(in the rows, 100 means zero)
One turn sends every row of this set to another row. A few are shown first. Where does it send the rows asked after them?
pas: [89,105,100,111,78,98,99,84,107,83,112,98,93,120]
Fige: [88,121,106,130,98,93,124,90,110,86,96,91,103,108]
Girev: [104,86,99,98,107,84,105,104,91,72,108,76,98,96]
Veki: [107,95,93,106,100,95,117,97,84,69,101,82,97,87]
tep: [82,91,115,115,109,101,127,84,101,80,92,87,105,118]
gazim: [115,104,85,110,98,91,103,96,91,72,99,82,93,89]
rekig: [110,104,89,107,107,93,114,102,101,81,112,88,95,82]
Teg: [92,115,96,128,92,95,125,80,110,86,100,95,100,108]
nesu: [105,119,109,116,108,100,100,88,125,89,82,78,87,114]
kulu: [108,117,102,122,106,100,107,85,122,91,82,89,85,115]
Feko: [106,110,121,100,107,95,104,79,122,88,105,86,83,117]
Les: [96,126,108,110,119,89,115,102,102,75,89,73,103,96]
Bofe: [109,96,97,103,93,96,100,101,80,69,103,84,97,91]
kifit: [83,97,117,115,97,99,107,96,99,78,99,85,101,136]
Bano: [112,99,87,105,105,96,116,104,103,80,109,82,96,86]
Dab: [81,91,116,118,107,100,126,84,101,77,97,86,105,119]
lom: [104,91,92,115,107,87,104,108,87,69,90,86,99,91]
nuba: [101,87,104,99,108,85,102,104,88,69,105,82,96,92]
vutiz: [112,108,92,106,100,95,93,108,97,80,108,88,93,90]
nopu: [99,100,83,96,104,107,95,82,115,76,102,82,82,116]
Tabol: [95,106,131,106,111,81,124,87,112,73,91,84,93,106]
Vof: [100,118,107,114,113,79,124,107,97,73,115,85,100,113]
sim: [87,120,126,109,91,91,103,90,106,83,115,90,98,116]
Foze: [80,94,111,122,104,99,127,93,103,81,96,85,103,126]
Zupa: [100,125,102,120,107,83,111,113,94,73,105,87,99,120]
bivon: [87,103,91,119,88,97,122,78,112,83,107,96,96,110]
zof: [99,100,110,108,98,95,104,88,112,68,63,86,89,105]
babez: [95,97,129,100,104,86,123,80,111,69,88,83,93,101]
vupi: [98,99,79,103,107,107,106,80,116,76,98,81,86,112]
kozed: [100,117,123,120,102,86,99,98,104,74,73,89,94,116]
Volu: [107,111,124,103,107,97,105,80,125,85,104,85,82,114]
tata: [114,99,95,100,100,87,107,93,92,72,111,80,90,87]
Ruv: [108,117,107,123,107,100,108,85,124,87,84,89,86,111]
fer: [93,112,114,109,82,91,100,85,106,83,117,96,96,115]
val: [100,107,118,115,95,92,100,92,104,70,66,87,94,111]
futu: [106,92,88,112,105,90,103,109,89,71,92,79,100,96]
zure: [86,98,118,114,96,103,98,93,94,80,89,88,105,129]
vun: [82,99,119,119,97,103,101,92,96,75,93,89,105,128]
Feme: [96,127,118,100,113,87,102,105,100,72,98,73,102,103]
zaru: [93,83,95,95,105,109,114,91,104,63,94,84,87,117]
Fato: [101,113,119,101,112,96,109,83,127,87,97,78,84,113]
dit: [113,104,91,100,97,97,95,110,97,79,108,82,93,95]
Babig: [96,94,121,92,102,91,112,80,114,67,81,83,86,102]
zer: [95,87,92,100,103,112,107,95,101,64,86,87,89,120]

Bofe -> tata
Zupa -> Feme
bivon -> zof
Now find these:
Dab -> Ruv
zure -> Feko
kifit -> Fato
rekig -> lom
Tabol -> Fige
Bano -> futu
babez -> Teg
zaru -> vupi

One turn sends every row of this set to another row. A few are shown first. Where does it send the rows asked after them?
gikab: [112,89,108,84,101,90,81,101,102,96,97,116,101,102,86,99,85,101,100,95,115,62,76,111,97,107,96,111,88,86,79,96,121,101,113,95,102,100,92]
poret: [89,67,98,93,124,113,93,99,93,90,81,101,108,117,96,94,117,111,104,105,84,80,91,120,110,128,65,119,98,98,98,99,142,94,128,87,87,107,89]
batim: [89,58,89,106,124,112,90,99,100,100,74,96,99,118,93,96,106,118,95,105,81,86,108,112,119,111,76,114,88,97,102,112,130,89,118,71,86,95,107]
Zinis: [106,82,99,78,116,107,101,119,95,109,67,80,102,121,87,89,95,103,96,100,99,84,90,105,105,115,100,110,89,103,103,93,129,80,114,93,123,77,119]
rala: [102,76,102,93,101,114,89,78,105,91,92,85,88,125,113,84,92,88,105,98,108,93,102,96,98,136,108,118,102,109,98,90,134,88,119,91,90,92,104]
Dasiv: [118,89,110,88,112,89,79,103,102,97,92,104,99,108,92,100,87,99,97,104,115,64,77,119,109,94,100,112,79,90,78,92,118,95,113,89,106,97,104]
sol: [92,83,106,79,110,93,75,93,99,109,82,111,117,115,95,85,99,113,105,103,100,64,94,114,103,90,103,106,88,77,82,103,124,111,108,88,87,112,98]
rigu: [94,85,100,98,117,112,70,96,114,93,89,108,131,134,107,93,89,100,97,100,102,100,92,101,115,95,93,128,104,100,99,93,122,104,107,99,85,106,91]
Kupok: [100,95,115,99,116,116,78,85,109,106,95,95,117,125,111,102,82,97,91,96,97,110,89,97,103,118,120,130,101,100,103,97,132,102,113,89,95,103,94]
Buda: [84,86,105,93,100,104,93,88,108,99,87,113,97,136,105,77,96,96,93,104,105,81,110,95,105,129,109,120,105,123,99,96,115,90,127,97,103,98,94]
limal: [104,74,102,86,106,81,85,95,88,110,82,91,95,103,91,94,86,122,91,111,108,64,97,128,106,104,89,117,85,92,95,103,132,100,122,73,94,114,101]
Rup: [103,86,100,97,117,100,83,104,104,105,73,95,93,116,97,93,69,101,100,91,108,88,94,94,111,110,96,123,87,106,111,88,118,81,123,92,117,82,122]
Lamep: [97,93,104,99,117,107,92,98,105,98,93,109,90,117,107,76,116,93,72,100,96,81,117,101,96,130,101,126,102,108,87,84,134,85,121,97,100,90,99]
luzo: [95,71,104,73,106,93,74,104,98,111,87,102,113,109,82,91,100,111,106,107,103,65,93,118,95,102,103,103,95,80,86,104,127,113,105,91,81,107,92]
dito: [94,87,88,88,132,95,97,103,86,106,84,87,115,113,83,94,107,94,88,101,92,95,108,104,118,117,91,127,93,84,103,121,154,90,110,92,101,100,113]
Mim: [100,89,106,95,111,98,100,100,113,94,75,103,87,124,104,64,99,81,88,104,106,82,104,115,107,119,108,127,101,113,97,86,127,79,126,91,98,96,106]
gon: [93,97,89,93,108,122,81,95,103,101,84,114,124,119,110,86,94,101,83,93,99,102,92,99,94,98,99,120,105,85,102,83,138,91,94,102,100,99,108]
gonad: [106,84,108,83,112,113,88,104,97,100,66,85,96,129,94,120,94,98,90,84,100,80,103,93,103,128,103,108,96,105,93,96,124,87,118,86,115,81,121]
Tipab: [93,67,89,89,121,101,92,92,100,115,93,87,98,122,82,98,113,79,90,101,102,83,103,91,122,116,98,121,92,93,106,114,143,84,110,103,107,86,117]
sode: [108,70,102,84,98,84,94,93,98,116,84,95,92,104,83,102,86,114,89,103,111,59,88,123,102,109,100,109,97,94,92,105,129,99,114,72,101,112,101]
kime: [87,91,107,89,98,114,76,99,105,98,87,120,125,128,101,95,89,92,74,88,97,98,99,97,96,112,105,134,108,82,108,92,135,101,115,89,104,100,96]
litar: [94,86,112,106,116,123,89,102,108,115,91,106,108,135,101,103,102,113,90,98,84,101,86,119,100,128,98,110,105,94,107,101,117,112,121,97,109,83,82]
Tosi: [93,98,103,89,105,88,85,99,92,97,89,126,100,104,86,91,89,109,100,105,110,69,99,120,96,118,110,99,94,84,88,112,120,108,118,90,85,109,93]
Dep: [89,66,91,97,121,118,83,84,99,107,76,92,96,114,109,92,110,110,95,104,87,93,103,125,93,119,71,123,103,100,99,85,140,87,113,87,79,107,102]
mas: [111,91,110,99,110,117,75,95,115,91,84,110,96,116,99,86,104,82,98,96,101,86,114,111,92,123,105,129,104,116,96,93,132,82,130,94,95,84,102]
nuki: [105,82,98,92,107,78,79,100,95,115,90,90,95,111,72,94,94,99,98,107,118,75,91,137,100,109,97,100,93,79,103,106,133,109,115,92,89,105,97]
tuzip: [107,79,99,94,111,102,92,104,96,107,65,82,81,127,110,93,86,107,96,91,103,89,101,89,100,125,92,108,82,99,103,99,130,89,109,101,91,75,121]
rorup: [92,53,101,94,112,107,78,106,100,100,75,99,92,128,100,106,115,96,84,100,90,81,105,122,103,125,66,126,104,93,104,95,139,98,119,92,77,96,99]
geg: [114,93,98,97,128,120,90,104,97,108,74,88,96,114,101,109,95,114,92,93,95,85,93,110,100,119,91,106,99,113,97,81,128,83,113,91,122,83,119]
Voda: [91,90,92,96,126,97,90,83,91,117,91,80,106,128,92,110,108,89,74,92,97,96,101,101,107,124,90,117,96,88,98,101,154,93,102,95,109,106,110]
kade: [80,83,99,102,113,110,89,107,90,103,91,105,110,140,83,112,104,110,80,112,103,101,81,114,110,125,80,107,90,94,114,106,124,105,129,104,92,92,88]
Kipim: [102,83,85,98,110,100,90,84,91,108,78,93,104,123,88,113,95,89,85,90,102,96,107,105,101,117,80,125,95,92,110,121,157,86,106,88,97,96,122]
Nilus: [89,89,104,103,108,116,77,110,99,109,57,115,113,141,99,110,105,109,90,97,92,96,94,126,100,116,97,98,105,98,116,105,123,104,112,104,92,92,99]
gom: [77,94,105,98,117,111,84,108,89,110,67,101,96,137,105,104,111,107,76,102,101,97,88,117,99,129,98,96,93,94,108,80,123,98,116,112,87,97,99]
big: [98,84,99,84,110,86,78,97,86,111,93,96,101,118,80,95,105,101,105,111,120,70,86,135,107,110,94,97,94,80,104,103,127,111,122,109,94,103,96]
Zafe: [89,91,103,79,105,110,96,84,110,104,80,115,124,129,108,88,88,92,86,97,106,96,77,99,104,100,101,136,109,96,98,93,130,91,111,100,96,113,99]
sof: [116,89,101,88,108,80,91,89,110,112,91,102,93,107,85,99,99,96,95,96,114,65,99,119,106,105,109,108,99,94,73,117,119,98,108,95,98,103,97]
kubem: [99,69,84,93,117,105,101,103,90,115,87,104,96,119,103,101,98,100,80,98,98,88,97,95,114,120,85,118,103,81,116,115,148,100,97,108,92,83,121]
zino: [98,66,100,118,123,110,88,106,107,104,89,115,99,124,109,89,112,107,85,100,76,80,99,117,115,121,80,116,99,89,110,103,145,105,107,86,89,92,94]
tiru: [85,102,110,98,123,105,92,101,100,102,65,104,112,143,99,106,103,107,95,93,99,100,78,119,111,119,86,104,95,93,97,100,115,103,126,110,91,104,88]
makam: [109,84,94,80,101,83,98,84,97,113,96,91,101,117,86,96,106,100,93,107,115,67,102,122,110,105,107,107,97,94,78,121,123,96,106,92,109,105,101]
tari: [93,97,105,85,101,94,95,87,91,102,98,128,93,106,89,85,94,104,94,112,114,67,93,125,97,114,106,110,92,88,86,108,114,102,130,93,97,103,98]

batim -> kade
mas -> gonad
Now find these:
sode -> nuki
sol -> tari
geg -> Voda
dito -> poret
zino -> litar

